In the rows, 128 means zero.
Named turns come first, each shown by rows before and after it. Which turns, in which order, take the first row of each pair that follows to the second? Write the first one first, as in the answered first pair.
R (before -> after):
[ 97 124 121 113 118 129 142 121 117 128 125 164 149] -> [105 136 155 129 111 133 107 133  93 125 125 127 121]
[180 130 161 125 189 131 124 138  85 118 172  91 126] -> [174 107 115 111 195 114 152 125 125 137 178 142 158]
[165 111 132 113  77  99 129 168 107 148 115 141 117] -> [164 101 133 115  83 100 121 161 106 154 120 149 118]
L (before -> after):
[119 131 133 123 124 134 121 126 114 143 107 134 108] -> [125 122 110 116 150 129 139 119 121 147 118 143 131]
[164 131 147 155 166 117  88 128 131 132 133 113 120] -> [131 128 140 163 157 131  82 114 151 132 119 120 119]
[108 139 114 135 142 149 133 108 137 120 123 115 124] -> [140 139 124 118 149 136 148 132 117 122 133 102 142]
S (before -> after):
[131 156 147  92 111 132 176 161  76 118 130 114 120] -> [104 162 131 102  89 134 178 156  86 114 121 130 124]
[141 195 128  90 109 139 159 133 102  89 145  98 120] -> [121 198 116  86  96 142 165 132 112  94 136 111 116]
[166 102 150 143 136  98 103 163 117 157 138 115 111] -> [153 102 151 137 101 100 105 173 116 153 123 117 103]
[148 111 133 129 127 119 113 138 150 136 134 161 132] -> [159 106 140 131 128 118 121 135 149 141 138 160 129]
A (before -> after):
[ 88 171 157 136 111 154 123 115  88  95 136  63  98] -> [150 107 191 161 119 123  79 141  87 132 138  86  91]
[ 97  93  89 156 176 137 105  84 192 156 124 160 146] -> [ 75 143  92 151 182 166 124  69 172 117 126 116 146]
[123 146 137 115 151 110 156 112 157 118 137 127 131] -> [135 144 151 119 154 106 147 112 141 109 140 113 127]
C (before -> after):
[120  80 128 139 150 114 134 144 127 132 137 138 136] -> [109 120 127 120 143 128 165 147 107 108 139 110 134]
[137 160  98 117 132 144 151 138  96 134 183  73 159] -> [115 121 141 166  78 146  81 152  99 149 141  85 113]
[146  96 130 105 126 112 112 134 112 141 137 114 120] -> [152 113 121  96 125 112 126 129 100 128 141 107 123]
Then:
Between the rows of a pair lie 2 to 3 turns.
[165 116 159 144  96 129  93 150 108 140 104 115 151] -> [116 147  98 124 142 154 145 106 146 125 118 118 188] : L C
[127 110 169 172 114 143  67 128 110 127 117 103  82] -> [ 96  94 138 169  90 134  76 122 136 143  96 150  91] : S A
[163 150 133 135 100 111 130 173  84 126 142  96 125] -> [154 114 133 155  89 101 104 174 105 146 122 138 120] : C S
[146  83 111 143 141 107 121 129 147 151 132 179 158] -> [179 122 121 114 166 105 152 134 108 125 163 140 165] : S L C
[137  94  99 124 161 101 174 150 159 148 142 156 135] -> [110  88 107 151 150 120 134 134 174 153 118 162 113] : A C C
[118 157 113 109 166 147 140 102 139 102 143 118 151] -> [109 170 119 114 151 148 141 109 131  95 136 110 144] : C C C
[151 160 116 113 158 130 156 121 127 102 138  89 150] -> [117 102  99 144 125 117 126 123 173 137 105 166 145] : C R
[ 80 179  79 105 123 141 182 103 156  96 121 132 147] -> [114 108  97 130  66  92 143 159 150 141 104 193 131] : L C R
[114 116 154 139 102 134  85 174 128 135 123 108  94] -> [126  98 117 138 182 128 113 140 169 140 155 121 145] : L S
[162 112 112 113 161 108 148 129 133 132 145 139 150] -> [105 161 126 116  88 132 150 139 115 108 112 120 115] : C S
[122 155 170 124  99 134 141 135 102 133 120  86  93] -> [142 140 156 106  79 120 151 150 108 149 121 112 105] : A R R
[202 132 178 146 143 125 104 153  60  89 122  38 121] -> [143 134 185 180 114 150  68 130  82  87  88  41 101] : L L L
[132 126  92 122 190 119 139 108 162 141 158 147 170] -> [131 152 166 126  67 114 110 169  90 127 121 113 105] : L S
